128 stands for zero in the data rows.
Here are some numbered points:
[ 97 183 160 115 177 102 131  90 128  76 138 179 204 120 145 140 128  74 166 134 142  69 153  90 165 110 143 128 155 142 161 132 137  82 130 132 147 112 137 153  89 121  93  85 135 128 152 114  61  86 122 125 134 146 197 124 129 106 144 141  88 133 140  96] 0
[ 98  83 108 148 149 157 126 133  86 216 122  91  89 127 142  98 142 122  98 130 136 169 118 144 121 111 138 165 124 134 113 136 125 162 125  54  90 177  86 166 155 142 163 123 147 128 137 158 121 170 134 143 125 142 167 119 100 177 118 114 122  99 131 154] 1
[117 122 140 155  75 164 135 134 181 100 136 130  92 133 110  97 142  59 114 134 114 139 134 131  87 147 128 114 118  74 154 117  70 175 117 134 141 156  83 115 148 132  97 145 161 137 138 221 148  68 129 176 115  97 107  98 144 156 117  65 157  92 135  99] 2
[157 150 138  99 150 119 141 113 129  89 137 112 158 156 122 159 102 114 157 125 114  90 130  97 134 129 137 141 109 131 169 163 123 114 123 149 134 110 136 130 123 117 113 113 100 123 106  93 121  62 130 101 171 137 129 142 138 115 118 111 125 141 127  91] 3
[111  80 119 111 144  98 116 102 119 183 145  95 138 112 151 174 119 143 130 106 122 103 104 107 103  83 132 144 136 157 101 164 146 159 112 142  94 126 122 169 134 114 137 141 128 110  89  59 114 166 137 105 165 145  84 158  68 172 105 106 108 136  60 137] 4
[140 143 135 115 127 118 112 118 139 112 143 127 138 124 126 149 109 160 131 132 124 114 138 119 147 140 107 119 130 135 128 127 127 121 136 139 124 108 140 129  99 143 113 132 131 147 113 115 125 117 112  96 139 112 111 149 119 117 144 135 128 124 148 131] 5
[135 134 132 159  78 170 123 145 145 128 128 104  79 141 102  66 145 121 104 124 152 169  92 149 136 152 126 138 110  98 108 114  93 149 140 135 149 144 121 101 159 121 135 187 138 108 151 176 157 132 119 146 106 119 116 111 155 144 129 135 135 115 155 173] 6
[149  85 115 154 121 180 123 150 108 192 115 103  74 124 120  91 144 124  86 127 165 168 106 171 124 129 104 148 118 113  88 114 104 175 121  75 132 185  96 107 158 112 168 184 165 110 138 152 175 163 116 148 103 132 135 117 121 147 142 131 143  97 133 180] 7
[155 120 158  74 148  88 135 105 128 116 139  89 143 153 137 167  75 140 147 107 120  84 125  88 114 138 121 114 125 130 150 162 154 120 113 181 128 123 155 125 110 128 100 113  99 142  83  82  95  72 113  87 163 140 107 135 110 115 120 111 123 141 113  86] 8
[132  92  98 139 114 117 122 113 131 154 140 119 141 134 120 138 136 122 141 132 120 122 121 117 122 107 126 131 157 129 150 172 108 150 100 121 118 111 109 139 104 118 149 133 125 147  76  97 124 121 143 123 171 134 112 128  89 166 117  84 139 135 114 139] 9
[ 95 181 145 132 199 126 162  88 122  55 109 180 163 128 149 139 161  53 150 152 150  63 160  88 189  76 144 107 174 117 158 130 102  85 130  88 126 134  98 143  59 131 114  95 140 131 137 156  79  93 107 145 131 129 182 111  90 114 129 171  94 136 123 103] 10
[118 144 128 148  89 138 119 162 148 122 133 150 118 129 129 112 139 124 122 139 120 165 122 129 113 123  99 119 108 126 120  94 131 139 138 119 156 121 134 139 135 131 130 144 114 134 169 164 163 128 149 152  97 119 137 120 139 101 133 120 144 110 161 122] 11
[129 150 111 138  99 132 105 152 128 130 135 123  91 152 107  68 124 109  99 126 155 187 127 159 124 169 111 154 113 130 110  91 123 137 132 120 152 130 154 112 160 154 149 135 160 110 175 196 167 145 141 141  87 123 135  92 147 106 132 120 118  97 171 102] 12
[113 138 113 150 115 136 125 155 150 144 115 115 100 126 151 102 155 126 102 127 125 182 124 190  81 162 119 132 138  97 144  90 133 153 123  98 132 154 114 130 118 157 145 112 154 161 168 168 161 139 146 147  92 129 154 100 142 122 109 130 148 123 154 127] 13
[126 102 121 150 122 114 127 105 142 141 110 124 136 101 132 140 144 108 122 122 118  91 134  93 128  95 128 118 123 145 141 152  99 154 115 131  98 122  79 120 108 107 123 148 119 163  89 115 127 123 126 124 140 122 105 131 101 181 126 121 146 146  82 148] 14
[107  97 120 107 158 105 117 102  93 184 148  81 118 124 129 167 133 146 143 135 107 110 106 105 104  95 132 149 122 180 111 159 185 152 119 128  94 106 141 147 162 116 131 126 128 116  84  71 100 155 127  84 178 141 117 161  88 124 124 127 114 133 113 120] 15
[121 113 103 158 109 146 116 169 102 171  92 106  77 143 108  77 148 137  96 132 170 190 116 159 133 144 111 166  90 116 111 106 134 160 116  91 130 166 121 117 133 125 150 168 157 121 154 174 158 180 146 150 118 116 123 118 145 132 138 145 155 109 137 179] 16
[125 119 141 171  41 150 105 123 169  67 105 171 118 113 122 107 128  94 120 162 106 128 145 111 123 141 116 126 120  93 125 122  96 122 125 141 169 125 115 105 143 103 121 188 130 124 140 158 158 111 121 172 112  70  88  90 160 135 132 117 149 109 116 144] 17
[114  97 125 126 117 127 122 108 102 131 157 124 151 128 140 163  95 129 144 114 118  91 102 122 150 111 132 116 114 144 128 166 153 116 118 164 117  95 158 128 131 118 121 114  66 138 109  57 145 152 111  81 162 133  83 128 122 127 134 121 123 134 120 141] 18
[146 143 150 131 114 134 145 140 131  81 137 136 119 147 131 124 140 116 110 151 125 108 121 129 139 161 137 120 110 126 160 115  97 106 133 116 160 135 134  99 128 144 126 144 104 118 140 132 131  93 115 148 120 107  94 104 138 130  99  93 126 121 146 125] 19
[130 135 135 124  79 170 124 163 131 119 105 120 106 124 110  86 130 130  94 131 153 155 133 173 136 152  94 137 114 152 109  94 113 126 133 126 149 126 146  95 150 137 128 191 131 114 166 144 158 157 124 149  88 132 107 127 165 128 110 140 137 121 141 145] 20
[150 140 135 128 125 151 132 150 139 118 142 142 121 123 117 123 129 142 118 129 126 135 137 139 140 150 112 131 122 149 114  93 152 134 135 156 157 117 131 119 162 138 121 123 125 121 178 115 171 145 145 123 120 143 114 138 165 116 146 147 159 130 159 134] 21
[168 183 125 102 128 106 124 171 141 150 146 159 139 144 145 146 142 225 130  92 142 170 142 180 129 180 110 142 132 127 108  70 183  93 140 177 127  77 195 128 115 176 133  67 103 164 157  76 168 184 158  80  96 142 139 161 150  64 165 166 159 129 156 122] 22
[124 167 152 114  83 143 120 141 160  68 124 126 112 128  93 110 123  94 108 177 110 147 137 118 108 143 149 100 116  90 149  76  68 119 142 158 158 128 137 113 154 159  98 127 139 114 132 156 157  81 117 184 113  99 116  97 175  85 124  85 129 114 159  99] 23
[117 118  89 153 155 151 176 176  74 190 128  87  81 167 111  67 148 129  81 125 171 194 103 173 125 142 143 164  83 146  75  56 154 148 150  58 113 200 122 124 153 146 162 118 189 123 132 167 146 182 136 155  92 167 183 116 136  97 122 168  99 119 178 128] 24
[102  82 139  97 166  91 131 100  98 183 139  71 142 126 115 167  94 183 119  98 103 119 110 100 101  86 151 149 117 120  95 151 182 131 108 149 103 105 120 166 140 113 114 121 114 136  66  72 111 166 124  87 179 156 117 145  80 121 101  85  77 164  89 113] 25
[122 138 119 113 144 113 118 128 107 164 134 128 150 122 128 154 115 174 145 132 133 115 123 155 123 106 105 149 137 153 136 128 179 101 150 149 138  93 148 146 150 142 113 109 115 136 140  92 124 164 141 100 120 142 136 173 117  89 145 168 128 149 145 101] 26
[115 171 149 103 183 130 149 118 143  88 138 137 125 135 121 130 126  95 123 137 131 107 156  89 110 126 191 110 143 108 166 123 101 137 131 128 130 142 120 131  92 138 116 106 137 139 119 153  85  53  97 138 133 129 148 115 142 135 103 112 105 147 132  76] 27
Which three points above are nearest to each new point by angle? Their numbers follow each, nearest first.
[146 144 132 142 100 139 117 128 146 104 139 134 123 123 132 152 123 125 126 130 111 118 127 133 137 153 108 127 125 126 131 129 109 112 117 142 146 122 167 107 125 126 133 144 108 106 132 140 151 125 116 108 129 121 106 124 155 137 151 136 134 135 129 139] 17 19 21
[155 120 118 135 102 132 126 138 136 124 111 147  93 108 128 126 136 101 122 154 117 146 125 141 115 139 115 146 116 105 135 112 112 136 104 137 133 146 116 119 142 120 119 147 121 114 133 151 141 151 142 154 108 117 125 110 155 124 130 141 149  97 139 138] 17 6 16
[153 159 129 127 121 112 125 136 137 106 135 182 143 126 148 141 144 159 115 121 131 147 137 180 148 169 108 110 147 145 128  68 166  80 153 157 140  86 186 118 130 154 108  84 129 145 168  88 140 156 148 122  90 143 128 125 152  52 161 160 109 129 168 137] 22 21 26
[134 156 136 137 122 134 117 114 150 106 120 148  97 124 115 120 128 132 117 128 125 170 104 138 112 141 128 124 131 102 162 125 124 156 141 126 134 146 107 111 101 137 131 133 130 143 123 174 151 103 147 157 124 115 131  98 148 125 139 107 176 116 132 121] 2 13 23
[171 151 101  88 116 110 142 165 107 153 136 128 127 143 119 144 144 174 138  91 132 171 131 170 128 175 110 127 150 134 110  68 167 101 149 160 136 108 167 146 132 171 142  91 134 158 177 122 154 161 161 126  68 130 134 151 165  81 161 169 112 122 187 128] 22 21 26
[153 143 114  91 141 124 128 168 106 163 132 139 106 131 134 146 100 207 114 107 147 134 140 188 130 158 104 165 114 150  96  91 207  94 151 157 147 101 167 125 141 149 116  81 109 122 150  55 122 172 140  78  97 143 136 159 158  68 179 169 133 138 159 110] 22 26 21
[ 98 127 124 173 154 129 147  90 130  98  97 173 126 105 146 109 170  78 151 137 156 112 162 122 161 120 157 106 181 113 161 151  60 121 126  62 110 185  70 154  72 107 154 126 138 153 140 210  88 102 111 175 108 107 145 120  98 197 120 151 142 142 119 132] 10 27 14
[131 168 133 134 129 150 135 126 135  67 120 140 123 140  93 115 115 114 128 145 117 141 132 110 103 152 153  91 147 101 166 119 103 138 124 144 126 139 130 106 116 144 106 119 145 120 140 149 143  70 130 162 121 110 139 102 136 124 100 114 122 113 141 111] 23 27 2
[112 116 132 150  86 125 120 146 136 126 121 139 120 137 143 121 152 110 126 123 126 155 138 146 106 149 123 111 122  83 167 139 101 159 116 114 125 139  78 151 108 102 152 138 138 126 144 177 139 112 155 146 112 106 122 135 124 147 126 120 161 123 120 136] 2 13 17
[ 99 109 129 149 142 133 145  97 142  78 117 161 132 123 116 111 135  79 127 135 143 113 135 129 162 136 147 106 146 121 142 139  76 140 146  82 116 165  85 141 101 117 140 150 135 142  95 169 113 114 121 163 123 127 128 116 107 169 109 137 144 140 123 141] 10 14 2
[144 126 117 119 105 116 132 109 143 128 135 129 166 100 142 155 138 141 127 131 118 114 117 129 162 145 109 131 139 169 102 139 170  97 135 155 126  83 156 119 141 115 115 128 109 108 127  84 135 168 121  86 138 132 120 148 129 114 127 135 119 128 134 135] 18 26 22
[137 127 127 147 131 139 144 133 119 157 120 131 115 129 124 131 125 138 134 115 136 135 124 158 127 109 119 142 137 138  87 139 139 143 128 130 141 116 147 130 152 131 139 147 116 108 137 114 127 158 121 113 138 122 144 121 118 133 143 141 123 120 131 156] 7 16 1
[121 107 124 123 153 113 131 144 122 186 124 123 143 132 144 134 120 155 146 104 120 130 137 149 112 101 144 124 154 140 112 119 155 133 139 129 114 102 137 147 134 156 132 105 138 125 119  88 134 162 136 106 170 135 125 139 109 130 126 126  94 156 112 116] 25 15 4
[132 129 129 131 120 166 124 162 138 150 142 145 106 116 111  92 142 161  91 124 109 202 115 149  48 150 136 119 133  78 144  82 118 155 136 104 138 183  85 100 141 135 123 129 147 153 159 203 152 122 161 150  76  94 132 113 139 108 126 111 138 103 135 126] 13 11 2
[124 175 152 102 107 118 163 142 156  88 123 126 127 139 108 103 117 122  98 150  93 140 115 113 111 183 131  91 105  71 169 108  74 123 158 139 151 122 132 100 142 159 115 125 142 131 140 171 129  86 148 178 102  95 112  90 145  96 122  91 129 123 162  80] 23 19 2
[138 153 136 122 122 130 118 153 127 110 124 166 109 135  99 116 140 144 134 129 118 137 138 161 117 157 134 131 132 120 127  99 121 116 149 133 147 106 147 118 133 150 140 102 123 141 150 151 140 151 136 123  93 134 125 148 171  92 136 133 135 115 150 117] 22 21 12
[138 140 127 111 151 122 105 156  99 161 137 106 124 131 125 121 119 180 126 120 139 124 140 165 140 174 111 134 140 149 104 105 192 118 140 148 101 101 157 121 152 146 154  95 110 144 161  72 143 173 150  94 124 144 128 149 128 102 154 167 116 134 144 131] 22 26 21
[101  65 101 131 136 113 105 113 110 201 132  76 127 126 133 120 139 143 124  98 131 141  94 127 124  74 139 146 115 132 120 158 135 162 123  98  99 135  98 149 162 105 156 157 149 113  79  98 104 141 126 112 160 137 100 151  74 170 134 114 115 144  94 177] 4 15 25
[143 137 134 115 117 128 132 151 117 128 130 128 130 167 125 110 109 195 137 152 155 135 127 161 153 184 110 138 104 146  87  68 175 127 150 156 145 111 183  83 146 162 138 130 138 144 151  69 165 192 123  91  83 151 132 140 159  66 148 176 128 137 160 141] 22 21 26
[137 151 141 102 149 124 148 110 139  60 143 146 133 120 117 130 102 115 137 137 122 126 146 125 120 154 161 103 155 120 151 130 113 138 126 138 118 130 134 134 113 140 118 101 127 135 110 132 112  55  95 108 126 115 152 120 128 111 119 112 126 145 128  81] 27 3 0
[109 135 110 131 113 133 133 121 168 123 117 158  91 110 147 120 139 127 139 125 127 124 122 156 100 131 107 117 150 106 161 139  71 171 119  78 100 140  88 128 116 115 128 141 146 149 123 188 128 115 129 166 131 116 135 122 114 164 130 127 161 119 135 122] 2 13 14
[103 127 133 150 140 123 144  93 159 101 111 148 138 134 155 112 152  64 159 133 129 112 155 122 146 117 159 119 163 141 171 173  88 137 129  64 121 172  89 147  93 124 152 124 120 138 118 191 117  82 110 173 126 108 165 112  92 170 118 138 141 148 113 133] 10 27 14
[111 151 136 152 123 155 109 124 161  88 146 170 102 118 125  99 149  73 150 156 117 112  99 131 105 148 150  97 140  92 166 120  58 149 152 103 139 155 100 113 128 134 146 146 146 154 118 181 127  73 112 174 130  89 137 104 127 144 113 108 144 126 160 107] 2 23 17
[137 112 125 139 120 119 114 125 163 112 158 124 115 138 123 103 129 130 129 141 115 132 118 142  96 140 151 125 113 101 163 127 112 127 120 106 122 155  89 141 123 100 119 150 139 149 109 144 139  94 135 170 135 127 126 128 119 160 127 107 152 134 146 136] 2 17 9
